Read these off the row that follows.
1) Give the 3rd entry from the right.
2) Give the entry just right of the largest entry.
3) Give the 2nd entry from the right.
4) Give the 1st entry.
5) Give the 3rd entry from the left.
6) Give the last entry.
7) Give the 2nd entry from the left.
8) Give the maximum.
-0.028  -0.152  -0.027  -0.207   0.099   0.120  -0.218  -0.044  -0.210   0.123  -0.180  -0.218  -0.028  -0.025
1) -0.218
2) -0.180
3) -0.028
4) -0.028
5) -0.027
6) -0.025
7) -0.152
8) 0.123

-18  28  -21  -37  -17  28  13  -16  -4  36  -16  -28  32  14  -16
Find the entry just left of the largest entry.
Answer: -4
Find the entry just left of 14.
Answer: 32
Find the entry just left of 32.
Answer: -28
Find the entry just right of -4.
Answer: 36

Questions about the grid below.
1) The entry directly above the largest entry?
2) The entry in the top-left corner?
3) The centre entry?
4) The third entry on the diagonal from the top-right corner?
5) The bottom-right entry?
6) The entry in the top-right corner?
7) The bottom-left entry?
8) The top entry of the column that holds the largest entry?
[[ -4.225   8.387  -9.736   9.999  10.698  14.575  11.413]
 [  5.643   1.600  16.989  -6.288  -1.069  -7.558  -8.622]
 [ -5.204   3.576 -14.097   6.236  15.823   5.442   2.885]
 [  3.617  18.802  21.449   0.971  -4.002   6.086   5.871]
 [  1.256   8.158   7.173 -16.314  -2.815  10.733   9.658]]
1) -14.097
2) -4.225
3) 6.236
4) 15.823
5) 9.658
6) 11.413
7) 1.256
8) -9.736

m =  29   40  -11   -8
Report the entry just left of the largest entry.
29
The last entry -> -8
The entry just right of the largest entry is -11

Read these off the grid that follows.
1) Give the entry just right of -0.585.
2) Give the entry just right of the largest entry.
3) Give the entry just right of 0.219.
4) Give the entry just right of the smallest entry.
5) Give the entry just left of the largest entry.
[[-0.484, 1.334, -0.489, -1.087, -0.915, -0.562], [-0.881, -2.749, 0.478, 1.012, 0.673, -0.242], [0.115, 0.918, 0.545, -0.964, -0.585, -1.376], [0.703, -1.227, -0.889, -1.297, -0.488, -1.793], [-0.303, -1.012, -1.519, -0.404, -0.547, -0.956], [-0.496, 0.060, 0.188, -0.791, -0.591, -1.968], [-0.409, -1.914, -0.792, 0.238, 0.219, 0.263], [0.971, -0.332, -0.345, -1.333, -0.460, -0.783], [1.258, 1.959, 1.334, -1.589, -0.517, -0.339], [-0.039, -0.929, 1.966, -0.161, 0.164, -2.047], [-1.304, 2.371, -0.408, -0.508, -0.817, 0.928], [-0.697, 0.446, 1.128, -0.169, -0.015, 0.192]]
1) -1.376
2) -0.408
3) 0.263
4) 0.478
5) -1.304

B = ((-0.11, -0.14, -0.23, -0.05, 0.00, -0.13, 0.02, -0.12, -0.12, -0.13, -0.07, -0.21, -0.26, -0.18, -0.07, -0.16), (-0.12, -0.15, -0.19, -0.10, 0.09, -0.22, 0.12, -0.17, -0.21, -0.15, 0.01, -0.23, -0.30, -0.11, -0.08, -0.18), (-0.16, -0.12, -0.12, -0.12, 0.07, -0.20, 0.02, -0.10, -0.17, -0.12, -0.13, -0.09, -0.23, -0.15, -0.05, -0.14), (-0.18, -0.13, -0.12, -0.02, 0.05, -0.20, 0.16, -0.22, -0.09, -0.08, -0.10, -0.14, -0.28, -0.18, 0.06, -0.05), (-0.15, -0.12, -0.10, -0.18, 0.10, -0.26, 0.05, -0.13, -0.23, -0.16, -0.07, -0.12, -0.23, -0.07, -0.09, -0.18), (-0.16, -0.08, -0.17, -0.23, 0.11, -0.24, -0.02, -0.08, -0.21, -0.23, -0.10, -0.21, -0.25, -0.06, -0.10, -0.24), (-0.10, -0.13, -0.17, -0.05, 0.05, -0.12, 0.19, -0.09, -0.03, -0.04, 0.06, -0.19, -0.25, -0.25, 0.01, -0.05))
Find the entry just left of the largest entry.
A: -0.12
Find the entry just right of the largest entry.
A: -0.09
Find the minimum.
A: -0.30
The entry just left of 0.11 -> -0.23
Find the entry just left of -0.06.
A: -0.25

-17	-8	26	-13	-8	-9	-7	-35	31	10	25	-9	8	6	-9
Which number is the entry just right of 31?
A: 10
The entry just left of 26: -8
Which number is the entry just right of 8?
A: 6
Which number is the entry at the centre?
A: -35

Questions about the matrix below. Indices start at 0.
1) Which number is the entry directly above 1?
2) Which number is the entry just left of -35?
3) Which number is the entry just left of 1?
4) Which number is the entry just right of -28?
5) Which number is the bottom-left entry?
6) Which number is the bottom-right entry?
7) Which number is the entry just right of the largest entry?
8) Which number is the entry at row 0, column 2?
21  -35  -19  -36  -24  -18  30  11  -28  -33  26  -19
-3  -21  5  -8  -36  13  24  -27  5  -12  37  -42
15  -13  -16  -17  -2  -18  6  17  -17  -15  1  3
1) 37
2) 21
3) -15
4) -33
5) 15
6) 3
7) -42
8) -19

Read these off the matrix that follows. Counting starts at 0.
1) The top-right entry?
2) The entry in row 0 and column 1?
3) The entry directly below -15?
4) The largest entry?
5) The entry directly above the smallest entry?
6) The entry in the bottom-left corner?
7) The entry in row 0 and column 2?
8) The entry at row 1, column 0?
-7  3  3  6  -10  -7  -12  -3  -4  12  -5
-16  14  -10  9  -10  3  -5  -3  -13  1  3
11  -10  14  -4  2  -9  3  1  9  7  -7
3  3  3  6  2  5  34  0  -2  -12  3
4  -2  -8  -3  12  13  16  1  0  -20  10
-8  9  3  1  -11  -12  -14  -1  -3  20  -10
7  -4  -2  -6  9  5  8  3  5  -8  4
-1  1  9  -1  -9  -16  -15  0  2  22  -12
-4  3  -9  -7  3  3  -9  3  0  1  2
1) -5
2) 3
3) -9
4) 34
5) -12
6) -4
7) 3
8) -16

Read these off the matrix that follows. Counting starts at 0.
1) Give the top-right entry.
2) Give the top-left entry.
3) Give the entry at row 0, column 2.
4) Give the entry just right of the smallest entry.
5) Give the entry just right of 0.025.
6) Give the entry directly below 0.004.
7) Give the entry directly below -0.041.
8) Give the maximum.
0.043	0.094	0.010	-0.067	-0.050	-0.045
0.004	0.066	0.069	0.042	-0.008	0.024
0.009	0.070	0.070	0.030	-0.001	0.031
0.025	0.047	0.013	-0.048	-0.041	-0.082
0.031	0.010	-0.017	0.008	-0.148	-0.057
0.044	0.156	-0.001	0.010	-0.117	0.052
0.054	0.105	-0.044	-0.086	-0.051	-0.029
1) -0.045
2) 0.043
3) 0.010
4) -0.057
5) 0.047
6) 0.009
7) -0.148
8) 0.156
